In the data rows, 128 means zero.
Some points, one per row:
[145 164 127 152 150 208 110 171 114  81 111 199 175 152 179 135  77  97 102 111  78  66  94  74]
[ 97 149 154 160 168  23 210 123 138  46 148 118 167 121 106 164 150 104 134 154 160 123 146 154]
[161 117 128  65 134 124 110 139 120  55 147 108 175 152  74 113  86 118  97  92 140 142 133  94]
[120 165 127 102  82  75 136 106 181 127 164 105 198 110 171 150 106 122  92 146 142 217 119 133]
[252 168 143  52 132   0  89  76 126 109 247  89 104 120  71 184  43 116 118  37 194 218  55 132]
[119 119 118 205  76 166 105 160 172 120 105 134  97 122 117  73 167  92 128 176 100  69 199 146]
[ 77 156 101 148  71 184 108 172 172  89  84 166 155 132 116 144 183  77 128 140 128 107 161 141]
[111 138 130 121 121 124 126 163 148  73 131 128 124  83 134 119 169  85 100 123  75 107 110 147]
[125 197  83 175 130 169  72 109 145 119 128 141  61 105  89 153 119 107 131 141 137 145 174 114]
[135  79 115 123 117  46  97  86 115 186 150  61 104 124 154 113  84 190 115 104 185 168 106 100]
[153 132 132 142 180  28 175  45  57 151 126  62 151  94 167 167 120 150 113 128 167 142  57  85]
[145 178 145 136  92 153 119 122 144  88 131 149 161  86 158 150  84 114  88 107 122 133  93 107]
[141 144 122 126  77 151 109 152 138 140 139 102 128 151 116  84  95 138 136 117 118 198 130 161]
[130 145 130 106 114 144 139 134 134 105 134 136 123  94 135 145  70  96 105 189 140 148 143 163]
[144 118 122  98 112 118 160 170 135 100 129 115 122  60 152 141 119 114 109 116 185 106 178 184]
[145 144 134 117  93 168 112 160 182 127 123  98 142 112 162 133 190 139  88 103  84 123 134 103]
[185 100 127  88 112 110 160  71 159 126 162 112 145 137 122 128  97 132  94 106 166 123 113 128]
[188 154 182 138 136 134 129 121 135  87 177 146 165  94 162 166 113 134  96 121 126 190  71  98]
[137 181 127 143  94 114  97 182 128 134 206 132 121 145  89 153 117 128 119 129 137 188 141 145]
[195 144 155  79  99  34  95 139 173 119 124 106  72 162 156 135  84 167 117  83 174 164  92 143]
[171 143  91 108 126 151 170 115 127 105 108 150 187 112 121 168 157  51 194  96  77 100  87 124]
[ 82 101 126 129  79 151 128 187 161 137  95 139  82 202  67 100 138 108 159 165 148  77 229  80]
[ 92 145  92 102 150 141 146  61 144 170  86 157 131 126 139 129 108 120 114 157 131 157 161 142]
[119 108 111  95 163 113 137 143  90 153 158 109 165 176 152 149 123 158  83 108  95 111 172  95]
[106 167  78 106 132 129 114  96 119 119 133 111 108 137 125 125 151 142 108 108 120 121 136 121]
[ 89  85 117 130 121 255 106 182 109  87  44 202 102 134 116  97 137 137 148 184  69  55 213 143]
[201 221 141 145 118 109 201 177 153  77 168 118 185 108 152 156 149 112  60  60  93 146   0  76]
[120 160 153 139 166 146 147  92 145 139 131 109 110 120 141 132  80 124 136  93 152 167 150 165]
[154 147 159  88 124  57 168 142 103  97 150  81 195 139 130 136 133 117 124 104 136 163  87 106]
[155  92 172 177 144 111 113  94 116 145 133 128  92  76 128 147 142 121 134 144 136 119 143  91]
[ 96 157 198 122 100 181 108 172 158  97 129 155 145 116 107 113 158 138 114 121  85  83 163 134]
[160 173 148 137 121  78 157 140  76  76 133 137 135 122  88 155 122 117 121 121  82 163  86 102]
[110 133 126 156  92 252 134 126 142  89 100 207 132 129  84 107 228 116 128 157  98 102 134 204]
[ 67  55 119 158 143 135 129 138 105 157  92 102  64 152 114 101 139 110 129 136 156  92 155 120]
[102 137 141 166  95 164 126 159 130 156  93 178  95  72  73 131 138 143 151 169 119 120 205 159]
[109 191 148 128 106 213 117 163 115 143  66 124 171 104  75 159 115 142 150 111  51 107 142 151]
[106 106 114 129 181  79 134 119 130 134 131 100 114 142 153 152 164 129 103 101 174 164 135 119]
Then 12 other points, each followed by its number:
[ 77 152 163 117 103 178 140 151 120 142 120 101 125 170 119 111 141 111 106 102 120 109 145 102] 0
[169 125 124 136  91 125 101  52 110 170 146 133  92 127  63 156  80  98 125 201 148 191 163 151] 1
[ 96 163 144 137 112 201 114 194 122  83 126 186 195 143 135 100 190  87 140 131 103 117 164 128] 2
[153 152 126 170 171 112 162 128 103  94 144 172 180  83 135 135 134 133  97 102  45 142  89 110] 3
[157 133 136 132 157 115 142 124 180 128 115 138 146 162 131 153 127 120  96  75 173 115 153 160] 4
[143 205 143 116  98 151 139 184 149  99 126  93 189 144 107 132 126  89 100 117 122 131 105  91] 5
[123 158 128 153 122 154 153 161 126 128 140 105  93 183  99 154 143 135 140 134 118 143 136 145] 6
[159 136  81 141 158 104 121 123 125 159 125 113 102  92 167 125 150 136 131  70 187 118  59 219] 7
[ 75  88 124 145 128 165 142 109 103 150  93 107 112 110 132 116 161 120 182 140 121  78 170 126] 8
[109 177 134 162 114 255 101 206 140  36  86 238 177 111 157 127 184  76  65  97  48  92  81 137] 9
[175 131 119 139 151 143 137 183 136  74  97 206 146 114 148 136 152 153 124 143  53  68 149 104] 10
[ 94  91 142  96 160  40 102  80  85 135 170  85  65 168 135 126  87 159 184 122 219 175  99 135] 11
Which of these numbered points is nearest to each point below, looking only along the 5 directions in which the first points spread most? Its number follows each.
[167 186 187 117  95 140 161 142 133 104 171 152 144 172  98 154 105  84 139  75 110 152 126 161] > 5
[ 99 127 142 115 105 103  98 126 122  95 116 123 155 135 142 127  94 148 146 108 151 141 126 120] > 4
[154 154 116 172  97 113  95 157 123  82 145 116 114 141 122 150 125 104 142 140  84 126 175 170] > 6
[117 148 174  94 136 170 100 119 160 155 153 115 160 103  62 114 125 127 173 182 151 130 153  79] > 6
[120  73 110 108 135  10 124  33  80 171 160  64  56 162 124  94 110 112  98 137 185 175 104 116] > 11
[158 195  72 189 165 255 161 199 191  76  49 164 195  81 179 140 166  97 113 198  37  61  84 139] > 9
[ 71  86 141 173  70 255 159 201 188 109  40 214 108 115 173 111 198 114 174 208  77  40 176 115] > 2
[ 83 151 151 195  77 173 151 171 190 162 147 105  95  81 135 110 150 135 130 106 156 136 138 178] > 6
[ 75  72 136 117 127 184 120  85 109 208 156 155 129 100 133 135  79 137 148 117 190 142 123 192] > 1
[ 95 195 155 149 134 164 129 138  93 109 152 109 191 106 120 148 194 139 102  97 125 129  82 105] > 3
[131 212  97 203 137 220 138 192  99  47  56 202 163  98 134  93 193 139 138 188  94  75  84  89] > 9
[157 107 181  86 104  80 139  96 120 162 180  59  57 153 137 150 109 168  86  63 223 196  98 120] > 11
[154 135 104 187 142 199 160 153 137  68  69 173 180 105 148 140 156 122 130 138  76 105 158 149] > 10
[178 206 154 148  97 209 152 169 157 127 122 179 127 142 121 113 121  68 144 143  84  69  95 140] > 2
[149 160 104 109 133 147 151 158  95 100 137 190 155  70 121 168  94 144  86 105  88  94  79 167] > 3
[ 97 111 141  90  93 134 102 138 107 144  74 140 103 171 103 110 124 165  95 109 107 121 130 116] > 0
[104  47 104 182 116 127 126  89  95  92  77 104 133 142 136  65 117 180 158 126  92 101 204 167] > 8
[133 192 122  96 156  70 134  65 143 165 131 121 127  99 163 166 151 121 138  82 138 158  91 103] > 7
[145 141 126  90 156  60 155  54 139 145 109  90 147  55  79 161 107 140 144 125 176 152 119 140] > 7
[134 109 116 200 161  71 135  66 119 108 112  86 102 129 144 166 102 166 149  71 167 139 112 143] > 7
[115 184 164 116 140 136  87 154 124  92 104 134 149 133  96 188 122 151 145 143  95 114 102  84] > 5
[ 98 183 111  91 160 213 156 110 156  50 141 191 178 139 177 118  96 129 152  92  77 119 121 125] > 10
[189 116 159 136 140  63  89  51 118 160 132  97 159 105 166 169 172  99 162  86 184 183  57 123] > 7
[211 169 143 125 166  49 144  36  94 122 178  97 159 105 145 175  80  59 105 116 181 167  93 129] > 7
[ 73  90 127 100 146 156 161  94 109 103 138 173 145 104 113 178 150  86  95  92 112 128  94 102] > 3
[140  92 138 125 130 169 112 157 155 134 109 131 184 111 156 161 124 154 142 145 123 117 117  79] > 0
[139 199 144 171  57 155  83 179 144 128 112 152 129 150  88 114 107 115 107 135 102 200 161 147] > 6
[117 136 100 153 161 107  92 183 123 156 113 127 103 183 138  78 156 162 120 120 138 138 120  95] > 0
[ 99 101 144  84 178  91  99  60 127 128 151 139 136 104 154 133 122 118 109 128 140 163  79 135] > 7
[178 127 117 121 120 165 116 116 152  78  61 144 110 114  72 157  59 151 139 179 157 136 153 126] > 6
[ 56  32 107 147 114 197 114 116 159 137 149 103  76 141 157  85  90 145 150 176 171  59 202 122] > 8
[139  81 101 140 126 181  99 148 164 120  86 131 133 158 109 134  83 133  93 161 135 119 185 123] > 0
[144 154 114  93 124  95 179 121 129  92 184 124 103  88 160 135 127 115 129 123 158 128 158  94] > 4
[149  47 137 102 140  44 104  75 120 134 115  76 109  91  82 136 100 161 149 124 175 153 130 142] > 11
[142 149 166 154  79 137 129 177 187 126 128 164 129 129 138  84 148  80 116  87 123 113 115 119] > 5
